One turning vector, and how many steps it has turned
The counts run from 0 to 627.
[ 1.16  2.93 -3.32 -2.11 -1.42 -1.91  2.16  0.02  1.91 -3.96 -0.41  1.96
  1.44  0.42 -2.03 -0.70  1.75  0.61  0.43 -0.07  1.75 -0.74]
578
[ 1.28  1.40  2.03 -3.40 -2.52 -1.55 -1.18 -0.14  1.58 -1.34 -2.73  2.29
 -2.25 -0.84  1.58  0.03 -2.51  1.87 -1.01  0.13  4.47  0.83]
272
[ 3.19  5.55  0.06  2.03 -1.98 -1.19  0.78  0.75 -1.29 -3.83 -0.71  2.03
  0.88  0.38  0.49  1.30 -0.79  0.22  0.06  2.42  0.20 -0.88]
97
[ 2.21  3.81 -3.54  1.19  0.33 -0.23  1.29 -1.59  1.74 -1.86  0.29  1.03
  0.39  2.10 -1.40  1.60  3.54  1.18  0.41 -2.00  1.42 -1.57]
386
[ 2.45  3.86 -1.63  0.24  0.49  0.98 -0.13 -1.69  2.61 -4.03  1.10  0.70
  1.90  0.95  1.97  3.38  2.97 -0.81  2.10 -0.95  1.54 -0.10]
383
[ 3.00  5.68 -0.25  0.95 -0.41  0.62 -0.21  0.53  0.04 -4.21 -0.60  2.40
  0.18  0.92  1.95  2.80  0.49  0.54  1.48  0.08  1.41  0.35]
614
[-1.13  3.27  0.64 -1.63 -2.43 -0.78 -1.44 -0.07  4.38 -0.94 -1.72  0.69
  1.11  1.38 -1.23 -0.02  1.37 -1.74  0.12 -2.31  2.81 -2.06]
1
[ 0.22  3.83 -1.49  2.77 -1.70 -0.15 -0.32 -1.31  1.32  1.71  1.51  0.30
  0.89  1.37 -1.72  0.83  2.68  0.36  0.48 -2.62  2.05 -3.80]
432
[-0.71  2.26 -0.56 -1.35 -2.17 -0.62 -1.96 -1.11  1.30  4.07  2.89 -0.13
  1.50 -0.63 -0.43 -0.32  2.04  1.54  1.75 -2.90  3.48 -2.29]
451
[ 1.77  1.09  0.42 -3.13 -2.31 -2.63 -0.46 -0.84 -1.97 -2.95 -1.16  2.71
 -1.38 -2.29  1.96 -0.45 -2.09  2.30 -0.37  2.58  1.70 -1.62]
312
[ 2.94  1.99 -1.51  0.07 -0.67  0.45  0.63 -0.41  0.04  0.47  2.31 -0.30
 -0.33 -2.82  3.35  1.76  2.19  3.09 -0.82 -0.39  4.09 -0.70]
165
[ 3.00  1.81  0.11 -0.86 -1.38 -2.01  0.48  0.16  0.83 -4.99 -2.87  2.61
 -0.64  0.47  0.20  1.28 -0.21  0.50 -1.34  2.58  0.77 -0.64]
570
[-0.89  3.70 -1.17 -2.94 -1.37 -2.37 -2.31 -1.01  0.30 -2.23 -0.30  3.85
  0.87  2.72 -0.36 -0.15 -1.09 -0.67  3.40 -0.74 -0.98 -2.28]
324
[ 1.31  3.63 -0.68 -4.06 -1.36 -1.20 -0.50 -0.34  0.38 -3.79 -0.94  1.27
  1.13 -1.37  1.79 -0.39 -2.92  0.84  2.54  0.21  3.36  1.62]
317
[ 0.04  2.75  2.44  0.24 -2.02 -0.42 -2.72 -0.81 -1.29  3.79  2.01  1.31
 -1.58 -1.03  1.52  0.99 -0.78  1.29  0.58  0.46  2.65 -3.13]
459
[-0.97  2.35  2.59  0.39 -3.60 -1.41 -1.54 -0.46  0.80 -0.72 -1.65  1.01
  0.85 -0.34 -2.40 -1.05  1.38 -1.48 -0.86  1.97  0.99 -4.53]
8
[ 3.14  3.49 -2.10 -0.93 -0.03 -0.24  0.08 -0.66  0.55 -4.75  0.88  0.38
  1.84 -0.41  0.30  0.83  2.43 -0.87  1.60  0.56  1.71 -0.50]
105
[ 1.74  3.80 -2.28  2.19 -1.55 -0.65  0.50 -0.47 -2.18 -0.84  2.25  0.94
  1.45 -0.06 -1.11  0.54  3.85  0.49  0.25  1.15 -0.28 -4.49]
392
[ 1.89  4.78 -4.29 -0.83 -0.96 -0.31  1.57 -0.22  0.46 -3.31  1.19  0.15
  2.25 -0.01 -1.01 -0.04  2.89  0.02  1.14 -1.49  1.99 -0.55]
107
[ 1.11  2.37 -0.92  3.59 -1.60 -1.25  0.59 -1.21  0.04  2.38  0.91  0.82
 -0.90  1.06 -1.49  1.09  3.39  1.62 -2.40  0.09  2.07 -4.53]
435
[ 2.56  2.65  1.85  2.50 -0.09 -0.48 -2.63 -1.57 -0.06  1.29  0.65  2.28
 -2.30  0.10  3.56  3.42  0.80  1.78  0.04  0.98  1.36 -1.91]
419
[ 2.52  4.37  0.83  0.86 -1.68  0.35 -0.56  0.72 -0.39 -5.99 -1.56  1.45
  0.99 -1.48  1.32  1.42  0.29 -0.75  1.08  2.74  0.93 -0.34]
335
[-1.23  0.03  0.24 -3.18 -3.39 -3.61 -1.69 -1.44 -0.83  2.09 -1.94  2.61
 -1.35 -0.66 -1.14 -1.55 -1.43  1.87 -0.78  1.63  2.41 -4.21]
264
[ 0.59  4.09 -1.29  1.23 -1.47 -0.31 -1.19 -1.33 -2.69  4.01  1.55  1.59
  0.10  1.34  0.97  1.34  0.24  2.62  1.08 -1.60  2.04 -2.86]
413
[-0.48  2.19  2.41 -2.82 -2.45 -1.04 -2.50 -0.16  1.93 -0.22 -2.13 -0.39
 -0.32 -1.64  1.76 -0.04 -1.87  0.44  1.55 -0.56  4.35  0.62]
508
[ 2.24  1.02  1.37 -0.21 -2.29 -2.13 -0.19 -0.59 -0.78 -5.08 -2.22  2.17
 -0.68 -1.16  0.62  0.16  0.07 -1.06 -1.35  4.08  1.29 -2.75]
55
[ 2.26  4.33 -0.80  2.20 -0.95 -0.30 -0.84 -0.95 -2.51  2.89  0.77  2.67
 -1.67  1.38  1.09  1.69 -0.19  4.18 -0.23 -0.56  1.47 -2.43]
415
[ 2.31  2.87  0.17 -3.63 -1.45 -0.94 -1.13 -0.17 -0.36 -3.44 -0.40  1.30
 -0.37 -2.26  2.95  0.13 -1.98  0.55  1.95  2.09  2.98  0.08]
315
[-0.32  1.70  1.09 -1.75 -1.05 -0.93 -2.03 -1.55  5.27  0.38 -2.42  1.14
 -1.93  1.50 -0.69  1.51  1.42  1.01 -0.72 -2.74  4.05 -0.59]
234
[ 0.14  0.28  2.28 -3.69 -1.11 -2.25 -2.21 -1.79  2.73 -2.01 -2.20  2.14
 -1.51 -0.08  1.51  0.97 -1.93  0.29  0.44 -0.11  3.88 -0.08]
274
[ 0.41  2.88  2.05 -3.39 -1.99 -0.86 -2.34 -0.22  0.77 -2.97 -2.74  1.13
 -0.66 -0.80  1.96  1.03 -2.37 -0.73  1.42  0.42  3.45  0.77]
38
[ 2.94  2.37  0.65 -1.25 -0.73 -1.23 -0.39 -0.39  2.59 -5.77 -1.57  2.02
  0.14  0.04  0.79  0.85  0.40 -1.00 -0.47  1.85  1.63 -0.29]
572
[ 3.24  5.25  0.16  2.29 -0.01 -0.61  0.89 -0.61 -1.67 -1.59 -0.62  2.78
 -0.47  0.29  1.65  3.01 -0.33  2.36 -0.24  0.69  0.20 -0.27]
376
[-0.09  3.25 -0.64 -4.81 -2.00 -1.84 -1.75 -0.17  1.51 -3.60 -0.65  1.74
  0.51  0.11  1.29 -0.99 -1.45 -0.56  4.11 -0.71  2.33  0.03]
555
[ 0.81  3.25 -2.96 -3.55  0.08 -0.68 -1.69 -1.10  0.32 -2.14  2.42  1.49
  1.51 -0.06  1.82  1.05  0.69  0.55  4.23 -1.05  0.92 -0.57]
363
[ 1.46  4.55 -1.32 -0.77 -2.70 -1.96  1.25  0.88 -2.68 -2.53 -0.13  0.36
  2.87 -1.54 -0.95 -1.75  0.62  0.19 -0.41  2.26  1.02 -2.46]
585
[ 0.76  3.79  2.52  1.21 -4.39 -1.68 -0.41  1.16 -0.11 -2.78 -3.03  1.28
  0.03 -0.10 -2.17 -1.40 -0.12 -0.87 -0.50  2.01  1.91 -3.01]
288
[-2.54  0.35  0.31 -3.02 -3.31 -1.92 -1.65 -1.72  0.15  1.82  0.91  0.78
  0.76 -0.71 -1.52 -2.15  2.14  0.22  0.84  0.21  3.22 -4.29]
496
[ 1.88  4.83 -3.33  1.63  1.48 -0.24  1.86 -0.57  2.12 -2.62  0.91  1.00
  1.66  1.64 -0.58  1.27  2.76  0.61  1.13 -2.15  1.33 -0.92]
385
[-0.19  2.09 -1.21  1.11 -0.48 -0.69 -0.12 -1.75  3.50  0.77 -0.16  1.33
 -0.19  2.66 -2.35  1.19  4.26  1.41 -0.82 -2.47  2.74 -2.12]
195
[ 1.52  2.85  0.18 -2.16 -3.14 -2.03  0.41  0.21 -3.09 -0.94 -1.72  1.31
 -0.15 -2.15 -1.28 -1.93 -0.97  1.70 -0.64  2.53  1.61 -1.36]
309
[ 0.90  5.21  1.36  0.52 -2.62 -2.27 -0.29  1.00 -1.29 -3.39 -2.98  2.07
  0.76  0.70 -0.49 -0.38 -2.33 -0.75  0.48  1.73  0.69 -1.51]
566
[ 2.42  1.70  1.26  1.80  0.09  0.32 -1.87 -2.16  2.43  0.44 -0.77  2.50
 -2.36  1.04  1.60  4.24  1.94  1.84 -1.11 -1.03  3.29 -0.65]
187
[ 1.40  3.30 -2.88 -2.53 -0.46 -0.91  0.29 -1.93  0.32 -0.67  2.22  1.77
 -0.46  2.02  1.51  0.86  0.31  2.63  1.79 -1.93  2.08  0.43]
128
[ 2.09  6.02  1.39  1.98 -1.22 -0.46  0.31  0.66 -2.40 -3.16 -1.02  2.44
  0.62  0.35 -0.08  0.61 -0.36 -0.56  0.44  2.34  0.01 -2.13]
96
[-1.63 -0.56 -1.66 -4.60 -2.70 -3.59 -0.68 -2.05  0.96  0.69 -0.45  2.05
  0.05 -0.45 -1.38 -2.15  0.06  1.31  0.86 -0.34  2.27 -3.30]
25
[-1.62  2.44  1.33 -3.17 -3.92 -2.58 -1.52  0.11 -1.49  0.45 -0.20  1.41
  0.38 -1.11 -1.15 -2.55 -0.82  0.27  0.86  0.98  1.70 -3.43]
28
[ 1.04  0.24  1.03 -2.37 -2.70 -0.72 -1.13 -0.69  2.28 -2.79 -1.42  0.30
 -0.91 -3.15  0.64 -0.79  1.50 -0.21 -2.19  2.40  3.94 -2.34]
16
[-1.02  4.45  0.16 -0.36 -3.25 -3.24 -0.19  0.71  0.57 -2.37 -2.36  1.72
  1.53  1.75 -2.97 -1.36 -1.03 -0.99  0.56  0.01  1.54 -2.09]
49
[ 2.54  0.86  0.69  1.91 -1.97  0.00  0.82 -0.44  0.34  1.67 -0.86  0.61
 -1.51 -1.80  0.71  0.18  2.62  2.31 -3.40  0.70  5.13 -3.60]
205
[-1.25  2.00  0.83 -0.46 -1.85 -1.19 -1.05 -1.13  3.73  1.36 -1.46  1.22
 -0.42  2.79 -1.80  0.92  1.44  1.11 -0.63 -2.92  2.32 -2.54]
473
[ 3.36  2.22 -1.59 -0.62  0.46 -1.31  0.46 -0.78  1.50 -5.84  0.72  1.50
  0.61 -0.48  1.49  2.04  2.09 -0.54  1.13  2.23  1.42 -1.30]
103
[ 0.09  3.05  2.78  1.89 -3.16 -0.86 -0.22  0.15  0.62  1.32 -2.31  0.44
 -0.51 -0.56 -1.15  0.64  1.86 -0.31 -2.31  0.73  3.41 -3.87]
480
[ 0.63  2.19 -2.30 -3.98 -0.17 -2.75 -0.71 -1.22  1.52 -3.19  0.61  3.62
  0.47  2.51 -0.36  0.96 -1.42  0.43  2.49 -0.66  0.05 -0.84]
322
[-0.89  2.48  3.45  2.05 -3.59 -1.48 -2.98 -0.68  0.63  1.25 -0.70  0.91
 -1.18  0.62 -0.96  0.18  1.90 -0.89 -0.81 -0.79  2.54 -5.09]
478
[-1.66  2.45  1.52 -1.34 -4.50 -1.67 -1.24  0.18 -0.89  2.69 -0.37  0.29
  0.09 -1.40 -0.96 -2.60 -0.09  1.17 -0.19  0.17  3.37 -3.64]
499
[ 1.99  0.48 -2.56 -3.49 -1.20 -1.08  1.59 -0.63  2.11 -5.38 -0.91  2.22
  0.47 -0.42 -0.38 -1.00  1.11  0.81 -1.01  0.41  3.25 -0.48]
62
[ 2.84  2.23 -1.04 -1.75 -0.08  0.51 -1.20 -1.01 -1.60 -2.05  2.14  0.71
  0.30 -2.74  4.24  1.65 -0.09  1.34  2.61  2.08  2.50  0.04]
123
[-0.80  0.97 -1.05 -4.29 -2.56 -1.62  0.66 -0.38  2.32 -0.66 -0.88 -0.14
  0.59 -0.96 -1.04 -2.42  1.02  1.23 -0.17 -1.28  4.21 -0.69]
22
[-0.43  3.42  3.33 -2.30 -3.81 -1.54 -1.80  0.67 -1.03  0.11 -2.76  0.76
 -1.05 -2.25  1.37 -0.84 -2.30  0.29 -0.46  1.35  3.83 -0.14]
269
[ 0.25  4.87 -1.78 -0.23 -0.22 -0.89 -1.26 -1.75 -1.77  0.36  2.46  2.57
  0.97  2.27  0.61  1.45  1.05  0.62  3.41 -0.92 -0.73 -2.63]
133
[ 1.51  4.69  0.39  1.82 -0.84 -1.10 -0.97 -0.14 -2.50 -0.93  1.22  2.84
  0.31  1.51  2.23  1.66 -0.65  0.82  1.84  1.14 -0.81 -2.76]
373
[-0.97  2.06 -0.17 -2.88 -1.81 -3.02 -1.75 -1.15  3.26 -2.84 -1.61  3.58
  0.38  2.00 -1.98 -0.82 -0.21 -1.03  1.39 -0.32  0.60 -1.81]
45
[-0.98  3.68  1.21 -0.57 -1.43 -0.32 -2.78 -0.84  4.18  0.65 -1.32  0.26
 -0.36  1.68  0.16  1.94  1.66 -0.06  1.65 -3.44  4.08 -1.09]
470
[ 0.18  3.06 -2.61 -3.09 -2.91 -2.31  1.74  0.00 -1.18 -2.30  0.65  1.56
  2.59 -0.56 -1.64 -2.31  0.36  0.39  1.78 -0.03  0.50 -2.38]
68
[-0.27  1.77 -0.54 -3.61 -1.11 -3.01 -1.93 -1.04  2.98 -2.45 -2.04  3.15
 -0.16  2.09 -1.73  0.13 -0.10 -0.57  1.03 -1.45  1.40 -1.34]
44
[-0.88  1.05  0.45 -0.48 -3.04 -2.42 -1.06 -0.35  3.61  0.33 -2.54  1.62
 -0.30  1.33 -3.28 -1.00  1.34 -0.56 -1.73 -0.04  1.01 -3.80]
5
[ 0.98  3.49 -4.33 -1.36 -1.18 -0.55  1.19 -0.12 -0.08 -3.12  1.09  1.31
  3.59 -0.23 -1.17 -1.23  2.26 -0.27  1.62 -0.09  0.06 -2.30]
345
[ 2.39  3.99 -3.11 -1.87  0.41 -0.51  0.79 -1.64 -0.39 -0.67  1.47  1.77
  0.63  0.75  2.01  1.76 -0.06  3.38  1.91 -2.00  2.51  1.41]
127
[ 3.14  1.43 -0.47 -2.47 -0.87 -0.61 -0.18  0.26 -1.55 -4.04  0.42  1.28
  0.45 -3.36  3.07  1.32 -0.12  0.98  1.82  3.11  1.87 -1.28]
592
[ 1.31  2.31  1.64 -0.65 -2.92 -1.22  0.30  0.99  2.59 -3.62 -2.54 -0.10
 -0.26 -1.03 -0.88 -0.39  0.28 -0.16 -1.53  0.55  4.50  0.51]
529
[ 3.44  2.64  0.37  1.70 -0.42  1.41 -0.08 -0.20 -1.63  1.35  1.73 -0.43
  0.54 -2.46  2.57  1.83  2.35  1.87 -0.16  1.52  2.65 -2.16]
163
[ 1.28  3.08 -1.64  1.60 -0.95 -1.06  0.20 -1.48 -0.78 -0.95  3.21  1.06
  1.23  0.70 -0.72  0.15  4.05  0.12  0.94  1.48 -0.72 -4.66]
391
[ 0.86  1.38  4.21 -0.10 -1.52 -0.51 -4.03 -1.33  1.83  1.42 -1.21  1.69
 -1.71 -0.33  2.15  1.81  0.02  1.12 -0.08  0.18  3.24 -1.41]
228
[-0.37  1.29 -1.09 -2.88 -2.30 -0.52  0.75 -0.68  4.23  0.92 -0.86 -0.73
  0.91 -1.30 -0.85 -0.90  2.46  0.80 -0.65 -2.36  5.77 -1.67]
491
[ 2.02  1.52  0.75 -3.42 -1.63 -2.65 -1.68 -0.23 -1.40 -2.59 -0.88  2.79
 -0.70 -2.55  2.45  0.37 -1.95  1.50  0.42  3.52  1.32 -1.19]
313
[-0.49  3.53 -2.71 -3.34 -2.71 -1.97  0.33  0.00 -0.24 -2.59  0.17  0.37
  2.22 -0.70 -2.18 -1.93  1.34 -0.96  2.24  0.84  1.43 -3.07]
67
[ 3.32  4.03 -2.34  0.13  0.20 -0.07  0.55 -0.39  1.75 -4.35 -0.65  1.92
  0.23  0.77  1.08  2.34  1.00  1.16  0.36 -0.44  1.72  1.12]
616
[-0.35  0.15 -0.87  2.11 -1.35 -0.91 -0.22 -2.00  2.79  2.29  1.34  1.70
 -0.57  1.12 -2.63  0.94  4.16  1.68 -0.89 -1.04  1.64 -4.63]
197
[-0.99  2.52 -0.90 -2.62 -2.14 -3.94 -1.32 -0.92 -0.79 -1.88 -0.97  4.14
 -0.07  1.81 -1.58  0.07 -1.85  0.39  0.89  0.38 -0.33 -1.97]
561
[-1.68  2.13  1.30 -1.14 -2.77 -1.87 -3.23 -0.45 -0.19  4.05  0.85  0.84
 -0.13 -0.06 -0.02 -0.89  1.04  1.10  0.57 -1.72  3.02 -4.03]
220
[-0.59  1.25  1.63  0.65 -2.96 -3.06 -1.50 -0.49  0.85 -0.79 -2.15  1.49
  0.29  0.51 -2.81 -0.89  1.50 -0.69 -1.28  1.85  1.47 -4.35]
7
[ 1.51  1.64 -0.53  3.90 -1.50 -0.69 -0.32 -1.22  0.68  1.92  1.04  1.83
 -1.06 -0.22 -1.13  1.63  3.55  2.22 -2.16  0.38  2.57 -4.60]
436
[ 0.60  4.74 -2.45 -3.09 -0.72 -1.91 -1.45 -0.94  0.85 -3.53  0.38  1.59
  1.51  1.70  0.90  0.75 -0.21 -0.75  3.89 -0.39  0.57 -0.36]
86
[ 0.92 -0.78 -1.24 -0.92  0.04  0.25 -0.97 -2.71  3.11  1.56  1.61 -0.51
 -0.01 -1.22  1.20  0.68  3.11  1.60 -0.32 -0.90  4.77 -2.10]
447
[ 1.31  3.95  0.55 -4.13 -1.81 -1.00 -0.67  0.30  0.56 -3.61 -0.65  0.49
  0.86 -1.11  2.70  0.65 -2.47  0.54  2.64  0.81  2.86  0.85]
316
[ 0.62  1.02  2.26 -3.67 -2.48 -2.42 -1.59 -1.04 -0.19 -2.34 -2.68  2.87
 -1.23 -0.62  1.63  0.05 -2.39  1.53 -0.38  1.84  2.68 -0.87]
35
[ 0.48  2.60 -2.60 -1.19  0.05 -1.33 -0.95 -3.26  0.32  0.60  2.65  3.26
  0.04  2.61  1.06  2.02  0.97  2.33  3.31 -0.94 -0.42 -1.81]
131
[-0.70  0.54  1.44 -1.21 -1.82 -1.48 -2.80 -1.84  4.71 -0.06 -0.69  2.12
 -1.72  2.33 -1.46  1.32  2.16 -0.15  0.59 -2.20  2.47 -2.88]
236
[ 2.78  2.63  1.54  1.94 -0.34  0.44 -1.46 -1.28  1.54  1.18 -1.02  2.19
 -2.20  0.50  2.03  3.47  0.64  2.69 -1.56 -0.94  3.49 -0.36]
186
[ 2.70  3.92 -0.89  0.27 -1.11 -0.92  0.03 -0.54 -3.31 -3.36  1.86  0.80
  0.42 -3.80  3.26  0.16 -0.52  1.06  1.79  2.94  1.41 -1.88]
354
[-1.33  3.98  1.24 -1.44 -2.63 -2.29 -1.95  0.73  1.15  0.09 -1.95  2.13
  0.69  2.48 -2.69 -0.92 -0.54 -1.48  0.82 -1.50  1.69 -2.68]
518
[ 0.18  1.55 -0.66 -4.54 -1.10 -1.75 -3.00 -1.65  1.33 -4.00 -0.20  1.30
  0.08  0.31  2.04  0.27 -1.82  0.07  2.75  0.08  3.08 -0.40]
554
[-2.20  3.45  0.97 -1.27 -2.96 -1.99 -2.82 -0.63  2.35  0.20 -1.48  1.86
  0.96  1.93 -2.25 -0.63  0.08 -1.85  1.35 -1.51  1.88 -2.80]
517
[-0.60  1.99  0.32 -1.15 -1.99 -3.54 -1.45 -1.51  1.03 -0.76 -2.69  3.58
 -0.79  1.99 -3.77 -0.64 -0.15 -0.36 -1.28 -0.35  0.67 -3.33]
283
